In the rows, 128 means zero.
One turn sends every row of this set to another row. A few are shown first. Where does it send the rows asked after them?
J879: [124 159 175 120 109 145 104 108 116 145  98  99 149 119 143 121 132  99
 105 115 138 121 135]
J758: [117 130 114  93 127 117 143 145 142 119 118 152 105 166 139 153 124 120
  76 133 102 141 150]
J422: [106 137  90  87 159 105 173 144 115  95 112 121 140 126 121 144 124 141
 143 131 153 122 158]
J58: [121 105 168 144 160 155 147 155 125 113 126 119  96 129 117 141 165 107
  82 125 109 113 129]
J474: [120 162 148 122 136 167 174 110 135 127 122  90 114  88 120 121 140 105
 149 139 149 140 147]
J309: [106 110 132 124 115 142 139 164 154 128  99 117 140 108 158 123 152 137
 173 117 159 112 137]
J717: [116 104 130 115 115  86 160 153 126  94 113 116 148 113 150  82 167 117
 108 147 130 126 137]
J699: [132  98 103 146 123 150 107 142 112 144 144 140 152 121 117 127 152 138
 135 114  80  97 115]
J668: [128 147 131 113 119 139 141  99 170 150 112  75 131 130  99 104 112 126
 128 150 144 100 108]
J851: [135 108 133  98 170  81 122 123 116  92 142 116 151 140 117 114 143 104
  97 125 145  89 134]
J703: [134 171 118 136 125 132 123  98 115 143 149  91 107 124 134  83 125 150
 129 168 125 154 132]
J341: [144 178 112 107 156 107 103 134 139 137 140 152 135 150 104 140 132  90
 106 125 134 118 123]
J721: [117 151 113 104 149 107 186 113 159 111 110 136  90 156 143 110 133 132
 127 126 114 162 122]
J728: [122  91 141 117 131 153 134 143 134 136 130 125  82 135 114  98 128 122
 172 133 108 157 168]
J865: [121 115 147 110 114 112 108 105 107 126 122 126 105 168 158 148 104 155
 117 133 126 158 148]
J141: [119 149 120 131 110 121  94 157 128 134 129 105 156 136 124 122 118 135
 159 134 150  77 128]
J583: [ 93 127 159 162 139 110 140 136 129 126 134 170 150 107 138 120 165 151
 135 110 134 139 116]
J958: [129 106  90 108 140 136 168 103 104 133 134 105 110 137 125 116 107 160
 131 155 149  94 153]
J86: [131 159 106 129 113 142 140 108 156 145 143 142  91 145 115 103 149  85
 119 129 141 114  90]
J368: [128 136 115 112 131 119  84 131 124 129 127 103  60 124 117 143 151 103
 149 120 155 140 131]
J720: [118  92 143 120 186 131 165 165 135 137 139 111 125 122 127 117 147 107
 162 131 120 127  91]
J465: [ 95  95 115  95 123 133 145 122 106 117 100 127 112 129 132 114 159  82
 160 124 130 144  85]
J922: [137 152 148 121 167 127 165 116  99  80 121 108 118 113 145 164 141 114
 115 138 118 153 109]
J348: [117 126 120 101 136 124 145 131 107 135 127 167 135  76 122 126 137 151
  90 146 124 106 169]
J788: [138 126 110 123  99 128  88 115  92 118 106 126 120 108 161 118 137 133
 158 100 102 117 106]
J876: [107 154 117 142 190 109 142 163 132 146 145 142 159 120 100 119 142 127
 139 129 121 123 144]
J157: [ 99 168 131  85 124 126 145 119 146 119 103 147 115 139 119 128 104 127
 157 127 175 113 133]
J228: [122 149 150 111 120 111 145  65 143  88 121 109 110 116 107 136 120 151
 130 137 143 150 110]
J290: [146 119 150 100 142 142  90 122 138 139 103 126 156 126  85 132 121 122
 108 121 117  87 105]
J362: [144 109 140 138 180 111 116 146 127 100 127 101 135 118  78 110 141 146
 124 134  83 119 122]
J790: [123 158 103 120 153 126 112 140 125 181 127 112 101 120 154 147 118 138
 112 160 104 126 138]
J208: [163  80 142  96 121 148 134 146 157 124 113 139 132 135 157 125 139 126
 118 138 149  94 141]
J506: [152 107 111 134 140 110 139 120 134  97 145 148  99 127 121 118 172 144
 105  98  84 149 138]
J585: [143 134 171 115 135 136 107 124 113 118 139 148  99  98 132 141 143 140
 154 117 143 174 102]
J27: [134 125  88 129 111 139 127 132 125 132 139 119  62 129 111  92 137 122
 118 124  82 118 152]
J361: [118 149 116 158 114 101 147  93 110 107 142 131 112 119 138  91 157 132
 138 119 138 131  81]
J562: [119 132 129 136 159 140 127 118  69 132 117  88 127 122  97 101 134 106
 102 118 104  88 134]
J587: [103 122 133 101 127 161 127  91 139 157 133 153 136 141 120 104 132 115
  79 153 130 103 140]
J35: [105 105 166 137 153 141 157 116 156 108 120 132 112 121 111 134 143 152
 127 144  87 164 103]
J187: [171 105 116  89 152 114 122 130  92  95 113 120 141 127 145 109 118 116
 168 130  99 131 127]

J851 moves to J703
J506 moves to J141
J187 moves to J958
Where do these go?
J583 moves to J341
J58 moves to J879
J368 moves to J717
J228 moves to J362
J27 moves to J309

One turn sends every row of this set to another row. A few are shown first. Where does it send the rows asked after them?
J224: [144 107 148 139 128 141 102 127 140 116 123 120 141 128 117 129 118 165
 153 125 152 127 162 162 124 113 125 162 125  60 138 113  94 126 130 145
  79 143]
J527: [101 174 158 170 128 126 102 128 130 101 133 130 145 144 117  87  76 108
 105 113 143 119 124 126 145 150 129 124 153 116  91 139 124  78 122 125
 150 136]
J106: [126 105 161 124 129 135 126 124 135 148 134 127 131  71 127 173 139 120
 120 103 107 129 140 106  95 157  92 125 148 156 100 147 163 137 127 107
 153 113]
J995: [128 125 134 137 143 130 101 120 141 133 159 118 142 136  98 139  99 155
 155 134 119  94 127 117 133 148 137 142 150  62 131  76 138 130 119 136
  89 178]
J352: [139 162 113 157 148 121 108 154 157 100 105 106 127 165 131 110 107 115
 108 108 139 138 158 131 133 133 149 137  95 126  59 144 102 103 151 130
 131 105]
J320: [134  95 160 131 142 126 132 136 158 157 118 135 106  88 138 167 152 102
 121 111  91 127 125  95 109 155 114 129 134 163  92 160 151 149 136 128
 130 116]
J515: [141 130 137 155 132 126 117 123 145 131 138 116 139 148  89 127 110 157
 153 134 146  96 130 141 115 135 133 135 134  68 142  79 114 105 130 146
  71 165]
J996: [109 121 137 132 118 159 120 110 135 139 131 169 133 162 100 119 116 146
 144 147 137 112 133 132 103 151 143 140 122  88 138  74  84 136  90 142
  80 153]
J915: [ 96 137 150 138  99 145 141 134 125  99 113 132 140 143 124 123 113 101
 123 141 108 134 133  89  88 157 155 135 128 180 105 118 109 134 134 113
 191 117]
J220: [134 120 149 140 123 136 120  97 140 142 143 165 127 134  98 109 124 164
 139 119 148  98 132 157 120 131 111 139 144  83 155 109 114 114  87 143
  77 145]
J930: [130 158 123 148 119 150 142 121 141 126 140 158 134 172 118  85  94 110
  93 115 127 104 147 131 112 176 144 149 108 152  79 128 109 119 100 120
 162  96]
J867: [146  99 145 141 118 142 131 115 142 143 141 162 120 152 117 107 136 143
 127 121 134 104 155 155 107 134 134 161  97  90 128 100  79 160 120 152
  66 134]
J914: [129 120 156 148 119 103 152 140 156 103 105 131 107 135 139 116 151 103
 106 101 109 123 137 113 106 121 137 134 114 176  88 161 115 138 171 137
 155 102]
J783: [136 112 161 133 131 142 122  92 149 142 161 173 129 133 108 111 129 161
 133 118 108  86 133 134 135 146 112 151 151  73 144 116 132 137  95 151
  93 153]
J30: [104 122 173 145 122 139 116 139 132 142 127 122 138 100 122 169 135  93
 127 137  82 135 119  61  89 169 124 107 138 152  99 121 142 137 142 126
 143 142]
J7: [143 110 139 130 146 127  81 122 143 119 144 127 130 110 125 139 126 165
 143 111 126 126 162 144 147 116 116 151 132  57 124 120 122 138 124 138
  76 154]
J386: [122 128 131 122 133 160 116 105 149 145 142 167 134 171 102 132 136 159
 149 148  98 108 138 100 107 157 144 144 120  89 133  83 105 150  85 151
  96 145]
J560: [140 155 103 144 123 104 111 150 137 108 112  94 120 122 119 140 124 120
 130 118 125 140 147 103 101 137 155 116 112 190 108 130 136 112 134  98
 163 107]
J420: [164 128 123 151 118 137  93 131 134 139 137 118 138 147 112 121 125 156
 150 144 131 121 165 136 109 134 154 151  89  94 149  93  81 140 108 145
  72 137]
J942: [145 103 137 120 128 152 124 109 149 132 148 163 126 148 123 130 153 159
 124 113 104 115 174 138 105 133 120 158  95  76 111 104  98 170 124 147
  87 128]
J948: [129 164 126 154 141  97 101 141 126 115 146  92 146 143 119 109  80 134
 116  89 166 116 154 148 128 135 131 136 135 126  73 136 131  98 134 116
 152 104]
J403: [ 94 152 141 147 149 121 138 124 154 133 123 160 119 180 118  94  89 111
 116 108 147  99 105 128 138 156 144 143 154 138  73 142 120 108 105 141
 145 112]
J349: [116 160 153 156 120 129 110 136 129 114 126 135 150 181 140  90 115 120
 109 113 127 135 166 118 108 136 145 148 102 141  74 151  79 134 126 152
 158  85]
J868: [122 100 191 141 125 137 122 135 143 134 120 119 138  85 139 166 149 108
 123 116  88 137 140  90  99 145 101 128 143 141  98 160 141 141 158 135
 149 121]
J216: [105 144 148 161 126  93 137 145 145 110 117 115 110 134 113 121 110  89
 122 122 117 107  94  90 118 148 155 109 149 171 101 124 141 105 157 121
 151 147]
J485: [136 118 141 134 125 144 118 142 133 150 132 103 142  91 124 179 128 110
 135 136  88 134 141  77  86 177 128 126 124 166 105 123 151 142 126 108
 157 121]
J686: [154 136 122 143 133 125  79 132 132 134 153 113 141 148 116 139 138 159
 145 129 103 126 173 109 109 130 144 135  90  81 127  86 102 154 126 147
  76 146]
J855: [132 126 140 142 145 124 121 146 158 150 114 105 123 103 114 183 142 108
 138 129  89 129 115  69  96 163 126 106 134 157  99 131 160 122 143 125
 133 132]
J284: [ 96 123 164 138 111 112 121 137 120  83 117 114 134  95 137 128 109 115
 118 100 138 141 144 128 116 120 120 131 155 152  96 148 131 118 155 103
 178 123]
J78: [123 124 138 130 121 115 145 119 145 124 120 150 102 112 127 113 120 113
 116 104 127 111 121 126 125 147 132 141 150 195 115 161 147 122 103 105
 175 102]

J420 moves to J867
J915 moves to J78
Where do these go?
J930 moves to J403
J855 moves to J868
J942 moves to J386

